Each path below is one point turned by a fixed rotation once a step. After each direction that follows a path, write how fast that rotation turns it, in degrees a step (0 if it stays still).
Each turn is a multiple of 5 degrees from 10 to 175, or 0.
Rotation 1:
[ 22   8   5  13  27  27 -35 -16   3  17  14 -14   3   4  -5  23 -11  11
   2   2 -12   7   9 -28  11]
[ 18  26  -1  -7  18  23  -7  -2 -11   4   5  20 -17  13 -16   1 -29   0
   5  17  -6 -36  -6 -20  21]
[ 41   1   6  30   6  39  -5   0 -14 -10  10  -9  -1  12   5  23  -2  17
   4   4   9 -14  17  -7  12]
[ 10  21  22   1  21  25  -8  -7   2  -3  13  -4 -25  10  -3  27 -12  13
  -4  14  -5  -7 -28 -35   2]
[ 21  14 -16  10  20  41 -26 -20   2  18  12  13   1   6 -17  16  -8   3
   0   0  -4  -5  18 -16  18]
[ 30  17  13  12  20   8  -6  13 -19   2  13  -6 -12   7   2   7 -32  10
  14  18  -6 -29  -9 -18  23]
[ 24   8   7  13  -2  53  -7 -14  -5 -14  11   3 -14  21   4  21   8   3
 -11  12   3 -18   7 -17   2]
[ 19  19  10   4  29  14 -15 -12   0  10   5 -10  -2   5 -15  35 -21  24
   4  -5  -2   4 -12 -35  11]
[ 18  23 -16  12  23  42 -12  -7  -1   9  20  21 -20   7 -12  -6  -7  -4
   6  18   0 -20   4 -11  17]
[ 34   1  24  23   4  19 -20   6 -16   2   7 -16  -5  10  11  27 -20   7
   5   7  -9 -23  10 -17  20]
[ 16  22   8 -11  16  40   0 -20  -2 -16   8   3 -13  24  -7  14  -3  12
  -9  15   1 -16 -12 -30  -3]
[ 26  15  -5  24  21  27 -12  -5   3  18   6   7  -3  -2 -16  37 -16  18
   6  -7   6   5   4 -16  25]
[ 17  18   3  11  24  24 -19   5 -10   2  31  -1 -23  10   2  -8 -10   0
  13  24  -9 -27 -12 -24  12]
[ 27   3  17   8  -2  40 -19 -14  -8   1  -6   4  -1  17   2  34 -16   2
  -9   7 -10 -21  19 -13  14]
[ 25  26  -2  -3  29  20   2  -7  -8 -12  10  -7  -5  17 -15  15 -12  27
   8   0   9 -13 -19 -34   5]
Directions:
[-8  3 -5  5  8  1 -4 -2  9 10  7  2 -5 -6 -5  2  4  1  1 -3  0 13 -7 -4
 -1]  95
[-4  0 -4  1 -9 12  2 -3  4  2 -3 15 -6  1 -3  2  5 -8 -6  1  2 -3  4  6
  1]  160
Rotation 2:
[ 33  32  15  19  -6   0   9  -8  28   5  -6  12   5 -12 -11 -18  -3  17
  10 -19 -28 -15   8 -10  13]
[  7  27  17  29   3  -1  29 -20  24  12  16  17  -7 -14  18  -3  -4   9
   5 -18 -28 -16   2  -7   7]
[ 32  32  30  11 -10   4  23 -15  23  15   9  -2   7  -9  -2 -15   7   2
   1  -5 -30  -5  -1   3  21]
[ 10  28  10  12  10  -1  30  -7  26  24  11  13  -4  -7   2 -20  -4  -4
   4 -24 -28 -21  17   2  -3]
[ 33  19  18  10  -3  -2  22  -9  23   5  -2   8   8  -7   8 -28  -1  23
  -6 -16 -33 -11  -1 -14  10]
[ 18  31  10  30   3   5  23 -13  35  20   2  14   2 -19   3  -1 -11  14
  10 -15 -21 -15  14   4   5]
[ 22  19  27  12  -4   1  37 -18  21  18  14   3   6  -8  23 -13   4   8
  -8  -7 -29  -8  -5  -1  16]
[ 26  28  14  10   1   6  25  -3  31  31   1   3  12 -12  -9 -20  -5   0
   6 -12 -23 -15  16  13   5]
[ 16  13  10   9   7  -1  34  -8  22  19   7  15   7  -7  23 -26  -9  18
  -8 -20 -29 -18   4  -9   0]
[ 34  25  14  19  -4  10  16  -8  34  17  -8   9  16 -15   0 -10 -11  25
   7  -7 -19  -9   6   3  14]
[  7  19  15  21   4   8  37 -17  25  30  16  13   6  -9  27  -5  -8   8
   0 -11 -20 -12   5   5   8]
[ 34  21  22   0  -8  10  26  -6  21  28   4   0  22  -3   4 -26  -2   8
  -2  -3 -22  -7   6   6  18]
[ 14  17   2  13   9   6  28  -2  24  34   7  21  10  -8  10 -23 -15  11
   4 -20 -17 -23  18   1  -3]
[ 30  12  15  13  -6   9  22  -9  21  17  -2  13  22  -7  18 -20  -9  34
  -1  -7 -21 -11  -5  -6  16]
[ 12  24  10  25   0  14  22 -11  28  34   9  15  16 -11  10  -1 -13  12
  15  -7  -9 -15  13  12  11]
Directions:
[-13   1  -7   5   8  -1   4  -1   2   6   6   7  -7  -2   4   5  -5  -5
   3  -6   3  -5   7   2  -9]  160
[  0 -10   5   6  -3 -11   0  11   7   4   5  -3  -1  -9   1  -2   2  -2
   2  -3   6   1   5  -5   9]  0
[-3  3  5 12 -3  3  0 -7  2 -3  2  0 -1 -4  7 16  1  4  4  7  4  5 -5  3
  7]  85
Rotation 3:
[  2   2  21  13  22 -36   5   7 -19  -5  -9 -15 -18   7   5  21  -1  -5
 -28  27 -12  -9  -1  -6  -7]
[ -1   8  -6   3  22 -53   8  -4  -8  -5  -8 -19  -9   5  -2  18  -8   1
 -28  12   9 -11   3   7 -14]
[-14   6   5   7  12 -39  -7  13  -6   3 -15 -25 -25   9  13   4   2   9
 -34  21  -5  -1   2   1 -10]
[  2  10   7  15  27 -34   2   5 -18  -2   4 -27 -10  15 -14   3   0   4
 -37   9   0  -5  -2   3 -21]
[  5  -4   5  13  28 -42  -8  10  -3 -14 -11 -22 -12   8   8  21  -1  -7
 -25  15 -16  -5   7  -1  -4]
[ -2   8  13   6  19 -43  15  -2 -20   1  -9 -13 -15   3   0  19  -9   1
 -31  25   4 -10  -5  -1 -14]
[ -7   5 -12   5  20 -50  -4   4   4  -2 -10 -25 -13   8   8   7  -4   7
 -31  10   4  -4   7   8 -14]
[ -5   9  17  15  19 -29  -4  12 -14   3  -3 -25 -24  12   2   1   5   7
 -37  21  -9   0  -4  -3 -14]
[  8   2   2  15  33 -42   2   3 -11 -12   2 -24  -3  11 -10  14  -4  -4
 -31   6  -5  -8   5   3 -14]
[ -3  -2  11   7  19 -44   2   7  -8  -5 -17 -16 -21   3  15  23  -3  -2
 -24  27 -10  -8   2  -3  -4]
[ -7  11  -1   4  18 -47  11  -2 -13   3  -6 -17 -12   8  -5   9  -7   7
 -34  14  12  -9  -2   5 -19]
[ -7   2  -1   9  21 -39 -13  14   1  -3 -10 -30 -19  12   9   3   3   8
 -34  13 -11   2   6   2 -10]
[  7   5  20  16  27 -31   6   5 -23  -2   2 -22 -13  12  -9   9   1   0
 -34  16  -6  -6  -3  -4 -15]
[  6  -3  -4   9  28 -49   1   3  -2 -13 -10 -20  -9   6   5  25  -6  -5
 -23  12  -7  -8   9   2  -7]
[-10   7  12   5  13 -40   8   1 -13   7 -14 -14 -23   4   9  13  -4   6
 -31  27   2  -7  -2  -2 -12]
Directions:
[-11   6  -9  -6  -9  -4   0  -1   5   9  -4   0  -4  -1   4  -8  -1   9
  -4   1   9   2  -1   3  -4]  85
[ -1   9   1  -7   1  -3 -14  14  -7  -1   2   6   7  -1  -2   4  -5  -2
  -1   1   6  -3  -1  -1   4]  0
[  0  -6 -10  -1   1  -5 -11   5  13  -6  -5  -4   0  -1   9   2   1  -1
   4  -3  -7   2   8   2   5]  155
Rotation 4:
[ -4  16   3   2 -10  18 -13   2  10 -14  -8  21 -16 -23  26   4   5  10
 -13  11 -21 -21 -14  -9  33]
[  6  -3  -8   6 -19   9 -37  -2   2 -14  -7  23  -1   0  24  18  17   9
 -11   8  -4 -29 -16 -10  14]
[ -3   2   3  -1  13   9 -25  -6   5  -8  -5  23 -11 -10  30  22   0  24
 -24   1 -12  -7 -21   1  25]
[  1  17  -8  -2 -14  17 -20   9   3 -25   9  11 -16  -3  24  17  14  12
 -28  -3 -11 -21  -4 -17  17]
[  1   8   3   9 -14  21 -19  -3  11  -9 -16  27  -4 -20  26   4   3  11
 -10   8 -14 -22 -15  -7  29]
[  1  -6  -9   0  -9   3 -40  -4   0 -14   2  21  -6   1  26  24  16  13
 -14  10  -6 -25 -22  -6  14]
[ -1  13   1   1   8  17 -19  -3   8 -11  -4  23  -9  -8  30  22  -2  24
 -30  -9 -10  -4 -12  -5  27]
[ -1  16  -7  -1 -18  15 -17   8   5 -24   6  12 -18 -11  22  11  16   7
 -18   8 -18 -26  -9 -16  20]
[  4   2   1  12 -15  18 -27  -6  10  -6 -20  32   5 -13  28  10   2  15
 -11   7  -7 -20 -16  -7  25]
[ -3  -4  -6  -4   4  -3 -35  -4  -1 -17   8  17 -15  -3  26  26  14  19
 -18   7 -13 -19 -23  -3  17]
[  3  20  -3   3  -5  24 -17   3   8 -13  -5  19  -9  -6  30  18  -2  18
 -30 -12  -8  -8  -4 -11  23]
[ -5   8   0  -1 -17  13 -17   3   6 -21  -1  16 -16 -19  23   5  14   7
  -8  16 -20 -32 -15 -12  26]
[  6  -3  -3  11 -13  13 -36  -5   6  -6 -15  28   6  -2  26  19   6  16
 -16   2  -1 -19 -16  -8  18]
[ -7   5  -2  -6  11   3 -23  -2   2 -16   8  16 -19 -10  29  23   8  19
 -25   5 -16 -13 -20  -4  22]
[  6  18  -6   5 -18  27 -18   6   8 -18  -3  18  -9  -5  26  14   6  13
 -26  -6  -8 -16   0 -17  22]
Directions:
[-1 -8 -1 -2 12 -8 -8 -5 -3  3  3  2  1  7  2 11 -2  7 -4 -3  4  6 -5  6
 -4]  100
[ -6   0   8  -2  10  -1   6  -4   2   4  -3   2  -5 -12   1  -5  -6   3
   4   5  -8   3  -5   6   8]  170
Rotation 5:
[ 28   7 -13  -1 -22  -3 -14  -4  20 -11  -5 -15  27  21  -4   0  -9  14
   5   9 -16  15 -16  41 -10]
[ 25  -8   2 -18 -19  15   7 -17  31 -13   8   6  -5  12  -5 -11 -11  39
 -10  13  16  17  11  27  -4]
[ 30 -18  -3   3 -11  10  -1   9  11 -23   0   8  14  -8 -12 -18 -18  18
  14  41 -24  14   3  21 -10]
[ 14  10 -14 -19 -34  19   2  11  20 -11  10 -10 -13  -6  -8   5 -25  21
   9  11  -7  11 -24  26 -17]
[  2  18  15 -12 -19   4  -3   0  25   2   3   9  -3   9 -29  -2 -12  26
  17  38  -7   7  22  21 -19]
[ 39   2   0   3 -34  -7   3  -9  16   7   4  -1   4  -8 -29 -20  -2  18
  21  15 -13  -8 -20  20 -10]
[ 14  11  -7 -10 -21  22 -18  -7  30  21  15  18  -6  17   2 -15  -5  16
  14  26  -1  21 -20  14  -4]
[ 14  -5   8 -20 -24   6  -3 -18  26  -4  22   3  12 -17 -15 -26  -9  -2
   4  43   5  -2   5   2 -21]
[ 32   1 -24 -13 -11  25 -12  15  23  13  17  10   6  -7 -27   3  -2   7
  10  17 -23   0 -15  -4 -26]
[ -6  15   3 -35 -13  21  -3  -5  30  19  13  -8   9  -2 -26 -12   3  -9
   8  15 -11  15  -4  32 -11]
[ 26  -1 -10 -12 -13 -20 -15 -16  40   8   9  -2  25  14 -25   3   9   2
   3  19  -6  -4   4   9 -28]
[ 40  -4 -10 -15  -4  36  -6 -16  23  12   8   3  21   8 -20 -15  11  12
  -9  -1  -6  13 -10  24  -4]
[  9 -26 -13 -25   2   1  -6   0  40  -7  11  -2  15   2   3 -15  -6  -4
   0  27 -11  29   0  27 -10]
[ 28   0 -15 -19 -16  22  -7  -1  19 -25   8 -14  29   1 -15  12 -15  13
 -14  14  -6   2   7  18 -31]
[ 19  -8  -5 -23   3  18  14  13  30  -2   0   2  -6   2 -31   2  -3  26
   4   3 -19  18  15  36 -11]
Directions:
[ -1   0  -3  -6   5   3  -6  -4   6  12   6   1   7  -2  -4  -1  10 -13
  -2  -1   0  -3  -2  -8  -4]  25
[  1  -2  -7   1  -6   2 -10  -5   9  -2   5   6   4  -8  -8   6  -6   0
   2   1  -1  -1   3   7  12]  0
[  1  -9  -2  -8  -4  -9  11  -2   8   0   4  -4 -12  -7  -2  -2   2   2
  -2  -8   6  -2  -4  -1   1]  170
[ -8   9   1  -5  -1  -2   3   9  -1   2  -2  -6  -2  -3 -12  11  -1  -1
   4  -5  -7  -4   4   4  -7]  70
